In the data rows, 128 means zero.
In each game, the first row plays the second. By how much does the first row win? 10 means about a draw, 20 a big win and 0 a big loss. Wins can go round in a circle. Each row has two weighted sums of its numbers, A and B, taken from their middle values. A row wins by its A times the other's B, less its B times the other's A.
[112,127,148,96,149,108,127,107,145,132,101,147,177]
[144,152,116,155,134,132,185,102,122,126,228,118,144]: 9
[125,202,130,94,128,115,154,143,121,90,191,151,130]
[222,172,56,95,136,33,163,241,148,113,191,114,137]: 11
[156,149,68,108,174,84,198,160,133,89,115,102,110]
[167,143,134,117,143,91,158,122,142,141,174,149,148]: 11
[150,152,147,163,111,118,81,105,139,154,176,120,160]
[167,131,110,83,107,52,133,155,148,148,92,125,156]: 14
[155,166,123,102,152,80,112,125,146,118,193,111,201]
[127,110,129,204,117,156,57,138,121,152,174,146,165]: 10
[43,116,194,139,117,136,118,62,122,177,36,149,126]
[41,0,218,243,94,193,57,59,100,177,68,88,177]: 18
[186,93,62,103,163,25,168,165,133,183,99,100,152]
[182,153,64,69,215,102,222,144,125,89,138,129,94]: 6
[131,108,169,144,125,78,117,94,140,172,150,63,255]
[189,150,58,128,143,96,200,149,135,136,175,121,157]: 16
[129,202,134,44,116,98,162,104,148,86,183,117,143]
[86,115,168,145,118,129,99,112,128,135,86,129,137]: 10
[63,134,137,126,155,174,154,86,101,140,57,141,56]
[119,196,148,60,64,119,141,120,165,102,158,157,156]: 11
[127,106,138,148,148,133,103,121,135,113,84,127,116]
[169,172,139,98,140,97,175,154,136,150,132,103,149]: 15
[112,138,156,156,159,149,100,93,137,105,121,140,132]
[107,118,153,147,184,120,124,108,124,123,104,160,130]: 14
[33,110,170,131,128,189,115,76,105,109,82,164,70]
[78,95,184,180,80,162,73,71,106,148,105,134,113]: 9
[121,163,146,134,139,152,143,113,104,100,157,122,124]
[108,111,134,124,141,124,120,75,117,135,41,170,135]: 12
[98,130,172,147,85,185,157,122,110,130,101,131,103]
[81,119,158,154,151,197,133,62,102,135,122,131,109]: 11
[107,159,158,108,74,159,116,148,119,99,113,168,60]
[91,69,140,151,169,161,110,98,129,114,64,139,48]: 8
[174,153,70,88,190,87,198,163,119,113,172,184,141]
[79,9,175,240,130,178,70,75,97,187,31,80,118]: 13
[146,146,124,125,151,121,108,156,135,124,154,134,134]
[140,121,130,130,168,104,139,115,136,120,129,171,144]: 8
[148,69,150,156,92,101,74,106,145,175,102,50,198]
[83,104,150,151,98,185,115,96,116,146,89,166,60]: 11
[106,80,136,148,121,108,145,122,140,139,117,102,160]
[32,115,223,168,85,218,105,45,86,115,98,116,33]: 8
[76,131,203,134,101,149,85,86,125,129,113,137,124]
[55,111,170,163,100,206,148,105,91,147,42,101,72]: 14
[185,177,93,106,141,102,168,147,132,124,188,109,136]
[174,138,89,109,182,47,149,162,177,179,143,124,198]: 12
[126,80,162,151,86,107,79,101,141,163,94,59,164]
[127,144,102,134,176,164,102,147,122,115,114,139,117]: 7
[114,54,118,160,134,136,147,152,106,159,97,121,90]
[168,106,116,162,122,85,108,122,134,140,129,126,201]: 7
[94,117,150,108,106,144,147,91,125,126,115,146,105]
[142,123,147,163,96,147,47,140,134,172,162,132,181]: 7
[93,154,166,137,137,167,137,98,126,120,98,171,112]
[136,188,140,132,81,138,128,157,124,101,158,112,82]: 10
[107,164,139,67,152,133,152,133,121,131,146,154,114]
[93,122,146,173,92,168,112,110,114,90,122,98,88]: 12
[141,178,107,96,157,135,142,133,137,130,88,162,66]
[110,96,115,150,124,149,107,157,127,144,89,123,69]: 11
[139,119,146,144,72,146,114,107,127,133,119,115,156]
[65,50,175,148,93,162,123,90,101,153,52,65,84]: 10
[120,65,143,158,83,141,128,137,137,139,72,105,124]
[155,89,94,170,192,128,116,142,106,131,124,122,111]: 11
[97,131,115,91,134,140,182,122,128,120,105,165,75]
[67,162,195,134,50,212,124,104,114,99,151,159,27]: 10
[106,136,132,92,160,135,141,108,138,116,104,153,100]
[77,118,174,153,102,201,96,107,89,139,111,140,104]: 12
[132,60,123,146,114,124,143,128,122,168,130,103,121]
[113,192,130,121,68,148,118,127,125,130,168,124,167]: 11
[143,117,125,147,124,124,98,131,127,174,187,137,125]
[178,129,110,104,106,58,119,131,161,127,186,80,184]: 13
[91,131,138,102,138,118,134,106,146,116,82,150,108]
[167,149,116,123,137,88,143,132,148,137,185,104,195]: 10
[70,97,163,123,152,149,115,32,120,151,57,144,104]
[128,72,162,202,45,153,63,109,115,184,126,112,164]: 14
[78,113,143,192,83,215,65,126,95,137,106,119,112]
[204,179,134,129,41,82,127,170,152,154,210,74,255]: 8
[167,150,115,96,146,63,145,161,160,138,156,117,157]
[107,97,125,132,199,167,127,83,125,92,103,168,113]: 8
[185,152,104,55,184,64,155,128,175,103,192,183,112]
[108,172,173,136,130,164,109,118,118,100,132,178,64]: 11
[166,99,123,106,135,65,143,125,140,121,75,77,151]
[140,53,118,145,163,65,88,117,150,171,95,117,217]: 11
[169,78,97,115,159,52,151,138,145,151,83,116,127]
[56,101,159,116,140,162,179,70,99,134,49,146,100]: 13
[71,105,203,156,155,143,43,47,137,145,144,106,183]
[96,134,119,129,130,133,115,105,138,121,78,128,104]: 8
[197,161,99,139,174,73,81,148,143,128,252,157,208]
[129,103,114,177,76,123,112,151,109,140,146,107,118]: 17
[118,117,134,91,143,154,168,97,118,125,141,150,109]
[144,128,103,108,129,165,149,157,123,87,118,185,56]: 9
[120,127,118,139,152,142,104,116,127,110,103,165,81]
[152,117,83,142,57,146,136,182,115,135,188,103,102]: 5
[134,130,104,117,128,132,173,160,135,124,90,148,116]
[136,125,111,118,103,136,171,140,116,121,124,142,97]: 8
[113,143,127,125,131,117,143,113,135,146,144,117,174]
[203,151,65,123,131,55,164,174,162,143,199,83,208]: 11
[151,231,120,5,110,101,216,141,156,83,161,183,99]
[159,173,111,99,122,84,175,152,149,110,157,153,160]: 8
[135,63,121,172,138,122,100,113,100,136,75,76,125]
[90,169,173,165,67,163,93,89,96,134,154,106,150]: 10
[99,74,140,219,85,173,74,125,107,164,103,104,163]
[160,172,76,83,149,111,213,163,123,96,122,159,100]: 14
[197,143,50,115,169,100,167,166,148,109,151,141,134]
[66,112,154,153,144,176,41,97,106,89,112,192,74]: 19
[132,138,163,131,114,130,117,119,127,152,164,119,130]
[150,112,90,140,160,136,132,138,128,145,122,119,134]: 10
[108,93,135,143,101,177,115,149,92,166,115,158,100]
[89,106,194,130,115,156,114,93,130,135,101,162,101]: 7
[134,155,91,82,130,137,185,135,115,107,142,156,79]
[118,116,133,138,137,119,113,100,126,133,129,146,195]: 11
[94,90,169,185,94,181,119,92,100,179,142,98,179]
[141,118,127,153,112,111,128,114,112,165,122,104,136]: 3
[81,102,127,148,101,155,112,96,117,138,68,110,90]
[173,100,74,179,182,77,114,112,130,161,159,79,199]: 10
[81,138,155,134,136,165,56,114,125,104,134,134,148]
[133,107,116,177,150,133,86,110,132,147,105,135,149]: 10
[176,170,125,134,73,92,101,138,132,147,128,111,157]
[160,152,116,159,95,165,100,162,126,99,201,113,148]: 4
[243,241,41,0,167,19,244,224,172,113,239,138,154]
[123,117,151,174,120,164,66,103,112,117,143,125,167]: 6
[127,156,129,99,110,137,184,128,144,122,131,137,101]
[116,186,142,64,126,154,154,106,125,79,164,137,84]: 14
[171,168,126,136,101,82,105,150,165,153,168,79,171]
[72,129,170,155,126,184,110,135,119,123,108,144,72]: 11
[66,70,170,164,126,130,67,64,143,163,90,120,178]
[181,144,60,101,190,68,150,171,154,106,156,123,135]: 13
[113,98,140,157,133,105,91,114,131,149,108,125,142]
[192,202,78,98,117,94,156,139,141,131,211,98,200]: 9
[110,80,81,178,124,162,106,114,99,137,123,110,84]
[90,114,158,133,141,131,138,122,109,137,80,172,134]: 8
[73,82,209,212,65,200,39,62,125,155,112,97,143]
[74,136,150,123,146,188,141,97,100,105,139,123,89]: 11
[98,108,179,189,118,153,77,116,134,148,135,105,163]
[155,106,81,144,146,154,121,138,125,127,183,128,99]: 11
[138,187,132,118,131,144,103,100,139,159,151,105,160]
[131,171,110,111,138,131,145,150,126,94,148,188,107]: 4
[97,144,114,113,117,142,175,160,124,124,111,133,84]
[126,143,152,126,112,155,104,151,114,112,108,115,141]: 9
[94,83,179,191,106,163,108,76,121,162,133,102,158]
[104,138,156,97,79,134,142,109,132,123,132,82,136]: 10
[181,93,83,127,170,66,168,120,149,171,103,100,179]
[121,99,107,136,182,112,154,160,117,127,152,153,133]: 11
[76,137,137,140,141,195,97,128,102,120,132,122,102]
[108,149,150,149,101,181,120,88,120,105,195,113,137]: 10
[108,106,125,164,137,150,118,108,106,145,77,137,99]
[137,134,110,123,165,115,153,161,141,124,95,142,114]: 10
[65,55,138,171,142,171,103,121,109,147,69,166,99]
[134,143,129,131,118,142,110,116,131,128,191,116,152]: 10
[161,209,107,66,110,102,155,167,139,89,167,150,99]
[226,155,45,85,167,29,148,205,139,129,186,152,194]: 14
[113,118,136,134,93,167,110,151,110,99,61,133,86]
[96,144,137,124,88,165,128,150,126,65,131,128,81]: 5
[96,141,160,81,187,148,112,71,129,109,169,163,147]
[80,80,197,141,136,132,122,76,138,134,103,121,148]: 11
